In the data rows, zero lies at 4.5, halfway between 4 and 5.
Some points:
2|0|7|6|4|3|2|7|6|5|6|5|3|7|5|5|4|4|7|6|3|7|4|2|5|6|6|2|6|3|5|5|4|3|1|3|5|5|5|2|5|5|5|4|7|6|4|4
4|8|7|2|2|5|5|6|4|4|6|4|3|3|4|6|3|7|3|7|5|6|7|2|6|7|4|5|4|6|7|5|2|4|6|4|5|6|5|4|2|5|5|8|5|6|4|5
2|5|4|3|3|4|3|6|7|2|2|8|3|6|2|3|5|5|4|4|7|3|4|5|2|3|5|6|7|4|6|7|5|5|7|3|3|8|4|8|6|2|3|4|2|3|5|2
5|4|5|2|4|2|4|4|6|4|6|6|4|5|4|7|6|4|4|4|4|7|2|7|5|3|3|1|5|9|7|6|5|5|5|5|5|5|2|5|6|2|4|6|5|3|4|5
5|6|4|3|1|9|6|3|4|4|5|4|5|4|6|5|6|5|4|4|3|4|2|7|4|6|2|5|5|8|4|3|4|1|3|4|3|4|8|5|2|6|5|4|4|3|4|5
4|4|4|6|4|5|5|4|2|7|3|8|2|5|7|4|4|2|4|5|8|6|7|6|3|5|5|5|6|4|3|5|7|4|5|4|4|4|6|2|2|7|3|2|7|3|3|5
7|3|3|6|6|5|4|6|4|1|5|5|4|3|4|7|6|3|6|2|2|3|6|5|6|5|6|2|6|4|4|6|4|6|5|5|3|2|3|5|3|7|4|4|6|7|6|5
1|2|4|2|3|2|3|8|3|3|4|3|7|2|5|6|5|2|5|5|3|7|7|2|4|4|2|6|4|2|0|6|6|4|6|7|6|3|5|4|2|8|3|3|7|3|3|5
4|7|1|4|4|4|3|5|5|4|4|4|5|6|3|3|3|3|6|6|2|3|6|5|6|5|4|5|2|5|3|4|5|3|3|5|5|5|5|0|2|3|5|4|6|4|8|5
3|1|3|3|1|6|3|5|5|5|4|3|3|3|4|4|2|8|5|4|5|3|5|6|5|6|6|7|3|1|7|6|5|5|3|5|3|2|4|4|4|4|2|5|5|3|6|7
4|7|6|4|6|4|6|5|5|2|6|4|5|5|5|5|4|4|5|3|7|5|3|5|4|8|6|4|4|5|2|5|7|6|2|2|4|4|4|6|2|4|4|6|5|6|6|7
5|3|3|5|3|5|2|2|5|4|5|5|4|4|5|4|4|7|6|5|6|7|5|5|7|4|4|6|6|6|4|3|5|7|6|3|7|4|4|4|7|6|8|9|6|3|2|3
5|6|3|5|5|6|5|3|2|6|6|5|5|5|5|3|6|4|4|4|5|4|4|4|4|8|5|5|4|4|6|7|3|4|6|5|6|8|2|4|4|6|6|3|5|5|6|2
3|3|5|6|1|2|5|7|3|2|2|8|7|2|6|4|7|6|6|3|5|5|6|3|2|3|7|7|3|3|4|4|4|5|4|5|1|5|3|4|2|6|6|4|7|5|2|5
5|6|4|2|6|6|7|3|6|6|6|4|3|3|5|4|3|5|6|5|3|5|6|3|0|2|4|4|8|5|7|4|2|7|4|6|6|4|5|4|4|4|6|6|5|7|1|4
5|6|5|4|6|5|6|8|5|7|7|3|5|4|5|5|6|3|5|3|5|4|1|6|4|3|6|6|3|4|5|7|1|3|6|2|6|5|4|4|2|5|3|5|6|3|5|2
1|4|3|5|5|7|6|2|5|3|4|3|2|6|3|3|5|1|5|6|4|5|5|5|7|3|6|5|2|3|4|5|4|5|7|5|2|6|5|4|6|3|8|6|5|5|4|8
6|4|4|3|6|1|5|4|9|5|4|6|7|4|4|4|2|5|4|4|5|7|5|4|6|5|4|7|7|6|5|6|3|6|5|5|1|7|7|5|7|5|1|5|7|6|6|3
0|6|5|1|6|4|6|1|4|7|6|0|6|3|8|8|7|4|4|9|4|4|6|4|8|1|5|6|2|8|5|5|3|7|0|8|4|4|7|3|4|7|6|0|2|6|7|5
5|6|5|6|2|3|5|6|6|6|5|6|3|3|2|2|3|6|3|7|2|5|5|4|2|8|4|6|3|5|3|4|6|5|6|5|3|4|5|7|7|7|6|4|1|5|4|5
4|3|5|4|2|2|5|3|3|6|5|5|3|7|4|1|5|3|3|4|5|4|5|5|5|3|4|3|3|7|1|2|4|7|6|5|5|7|4|6|3|5|3|6|3|7|5|3
2|6|5|4|4|6|1|2|4|4|2|4|7|6|7|2|4|6|6|0|2|7|4|3|5|5|5|5|5|2|3|5|3|3|7|7|4|4|3|4|3|3|3|4|5|6|6|6
5|4|6|3|3|3|3|3|4|3|2|7|6|3|2|3|5|4|4|7|3|5|3|5|4|6|4|6|6|2|6|4|1|7|3|0|4|1|5|4|2|2|4|3|5|5|4|4
7|8|6|5|5|3|4|5|2|3|4|5|2|4|5|3|2|7|4|3|2|3|1|2|4|2|4|7|7|5|6|7|5|5|7|4|6|6|2|3|8|4|4|5|7|3|2|4
4|6|4|6|4|4|4|6|6|3|5|4|4|7|6|4|5|6|2|5|6|4|3|4|5|4|0|2|3|2|6|5|4|5|5|4|2|3|7|7|3|7|4|4|7|4|4|5
9|1|3|8|4|5|9|3|5|7|1|7|4|6|4|5|5|6|6|3|4|4|3|3|3|3|6|3|5|0|4|6|5|2|8|1|7|4|2|6|3|4|4|4|1|0|7|7
5|4|4|4|6|6|6|3|4|1|6|4|6|5|6|4|4|1|7|6|6|1|4|2|5|3|2|4|3|6|4|3|5|3|5|6|4|4|3|5|6|4|2|5|5|7|7|3
3|5|7|3|6|5|2|6|6|5|4|6|4|5|4|2|1|4|4|3|7|3|7|5|5|4|7|3|5|3|6|2|4|6|5|4|7|4|7|7|5|5|6|2|3|2|7|7
5|6|8|4|4|7|4|3|7|6|5|3|8|4|1|5|5|5|5|6|5|0|7|5|3|5|4|4|3|5|4|6|8|5|6|2|4|3|3|3|6|3|5|5|8|6|3|4
6|6|4|6|4|2|4|3|6|4|7|4|3|6|3|8|3|5|6|5|5|6|6|6|4|2|5|7|6|6|6|3|4|3|6|4|6|5|2|8|5|7|3|3|5|4|3|6
6|3|5|3|4|5|5|5|3|5|5|4|5|8|4|4|3|5|4|6|6|6|4|5|3|3|3|6|4|5|1|7|3|4|4|6|2|3|3|2|6|6|7|5|3|4|7|3
4|3|6|4|6|5|1|4|6|4|6|7|3|2|5|7|3|3|0|3|4|4|3|5|3|3|6|4|3|4|5|4|4|4|3|4|5|5|6|5|6|4|5|5|4|4|6|3
3|3|2|7|4|5|4|5|6|3|6|6|7|6|4|3|4|3|0|3|1|5|6|6|5|5|4|9|7|5|4|4|6|5|6|6|6|5|1|3|1|7|4|5|4|5|6|6
6|5|5|2|3|3|2|7|5|4|0|3|5|2|6|4|5|4|2|4|3|4|6|4|5|7|9|4|7|3|5|5|4|4|4|1|5|5|4|4|8|8|5|5|3|4|2|4
3|5|5|9|2|0|4|4|3|2|5|6|7|2|3|3|1|7|8|5|4|5|5|8|5|4|3|2|7|4|4|6|3|2|6|6|4|5|4|5|4|4|7|7|2|2|5|4
1|5|4|3|3|4|6|5|4|5|1|4|6|4|2|8|4|7|4|5|5|4|1|6|4|6|6|4|4|5|4|2|6|4|3|8|6|3|5|4|3|5|4|6|7|6|3|5
5|2|4|2|5|3|6|6|4|2|3|2|6|4|6|5|4|5|4|4|4|5|4|4|4|5|4|6|6|4|6|3|7|2|3|3|3|3|9|8|3|0|8|4|7|5|5|5
8|2|5|4|7|6|2|8|7|6|2|5|4|2|3|6|6|4|4|8|6|4|5|3|4|5|6|6|5|5|4|2|6|5|6|6|5|4|5|4|5|1|5|1|1|5|3|4
4|5|7|9|8|6|6|5|5|5|3|2|6|5|5|3|1|6|5|5|4|6|7|5|1|5|5|5|0|6|6|3|4|7|5|6|5|6|7|5|6|4|1|5|4|1|3|1
4|4|3|5|6|6|4|4|6|7|1|7|5|2|8|5|3|5|4|5|4|5|8|6|5|3|5|3|3|4|3|4|3|4|1|4|3|2|0|7|7|0|7|4|2|1|5|5
4|5|5|7|4|2|3|4|4|5|3|4|7|5|5|8|4|4|4|3|6|3|4|4|4|5|2|3|6|8|3|5|0|8|5|6|4|6|8|6|8|2|8|6|0|5|5|4
5|4|5|7|4|3|4|4|2|3|5|4|5|4|5|4|6|3|5|5|5|6|3|5|4|3|2|4|4|4|4|5|7|4|2|5|6|6|6|4|6|6|6|3|2|7|7|6
3|2|5|3|9|4|0|6|4|6|3|7|5|3|3|5|4|7|6|5|4|4|5|4|2|5|5|5|3|7|5|4|3|3|5|3|3|5|6|5|3|8|4|6|4|4|3|7
5|5|4|5|2|3|4|5|5|6|6|3|7|1|3|4|3|1|5|7|5|4|5|3|5|5|6|4|5|7|5|7|3|3|2|6|5|2|4|7|6|2|2|3|6|3|3|5
4|4|8|2|6|2|5|3|4|6|5|3|1|3|3|3|8|8|2|3|3|5|6|3|5|6|3|6|5|7|3|3|3|5|4|5|6|6|3|3|6|4|6|4|4|2|5|1
4|5|5|5|4|6|7|7|1|6|6|7|5|7|4|5|7|3|4|4|3|4|6|5|6|5|4|7|6|1|5|3|6|4|1|6|5|5|6|6|5|4|0|6|3|4|3|4
1|4|5|3|2|5|3|6|4|8|4|3|5|4|3|5|0|4|6|2|4|5|6|1|6|5|4|6|5|6|4|5|6|5|3|2|4|2|5|6|4|5|5|2|5|5|3|2
3|6|3|5|7|4|5|4|2|3|6|5|8|7|5|4|5|8|3|3|5|4|3|7|5|5|4|3|1|5|3|4|4|5|7|1|4|2|7|1|6|3|3|3|2|5|2|6
5|6|2|3|4|4|5|2|4|5|7|5|5|5|6|5|6|7|3|5|4|7|3|3|4|5|6|1|7|5|3|1|3|5|5|4|1|6|4|2|4|3|4|4|3|1|5|3
Along one direction, these points spread out more than along any other. Take the direction at right angles to it along which they spread out most. Go by this last direction. Where along it does each point below lie, from 0 to 99? The average is 50, and the first point in the table lies past the average. One standard deviation of the points above along it is 16.
9|1|3|8|4|5|9|3|5|7|1|7|4|6|4|5|5|6|6|3|4|4|3|3|3|3|6|3|5|0|4|6|5|2|8|1|7|4|2|6|3|4|4|4|1|0|7|7 55
4|6|4|6|4|4|4|6|6|3|5|4|4|7|6|4|5|6|2|5|6|4|3|4|5|4|0|2|3|2|6|5|4|5|5|4|2|3|7|7|3|7|4|4|7|4|4|5 58
4|3|6|4|6|5|1|4|6|4|6|7|3|2|5|7|3|3|0|3|4|4|3|5|3|3|6|4|3|4|5|4|4|4|3|4|5|5|6|5|6|4|5|5|4|4|6|3 38
5|4|4|4|6|6|6|3|4|1|6|4|6|5|6|4|4|1|7|6|6|1|4|2|5|3|2|4|3|6|4|3|5|3|5|6|4|4|3|5|6|4|2|5|5|7|7|3 48
4|8|7|2|2|5|5|6|4|4|6|4|3|3|4|6|3|7|3|7|5|6|7|2|6|7|4|5|4|6|7|5|2|4|6|4|5|6|5|4|2|5|5|8|5|6|4|5 45
4|5|7|9|8|6|6|5|5|5|3|2|6|5|5|3|1|6|5|5|4|6|7|5|1|5|5|5|0|6|6|3|4|7|5|6|5|6|7|5|6|4|1|5|4|1|3|1 30
4|7|1|4|4|4|3|5|5|4|4|4|5|6|3|3|3|3|6|6|2|3|6|5|6|5|4|5|2|5|3|4|5|3|3|5|5|5|5|0|2|3|5|4|6|4|8|5 65
1|4|5|3|2|5|3|6|4|8|4|3|5|4|3|5|0|4|6|2|4|5|6|1|6|5|4|6|5|6|4|5|6|5|3|2|4|2|5|6|4|5|5|2|5|5|3|2 63
5|4|6|3|3|3|3|3|4|3|2|7|6|3|2|3|5|4|4|7|3|5|3|5|4|6|4|6|6|2|6|4|1|7|3|0|4|1|5|4|2|2|4|3|5|5|4|4 60
1|2|4|2|3|2|3|8|3|3|4|3|7|2|5|6|5|2|5|5|3|7|7|2|4|4|2|6|4|2|0|6|6|4|6|7|6|3|5|4|2|8|3|3|7|3|3|5 94
5|4|5|2|4|2|4|4|6|4|6|6|4|5|4|7|6|4|4|4|4|7|2|7|5|3|3|1|5|9|7|6|5|5|5|5|5|5|2|5|6|2|4|6|5|3|4|5 26
1|5|4|3|3|4|6|5|4|5|1|4|6|4|2|8|4|7|4|5|5|4|1|6|4|6|6|4|4|5|4|2|6|4|3|8|6|3|5|4|3|5|4|6|7|6|3|5 64
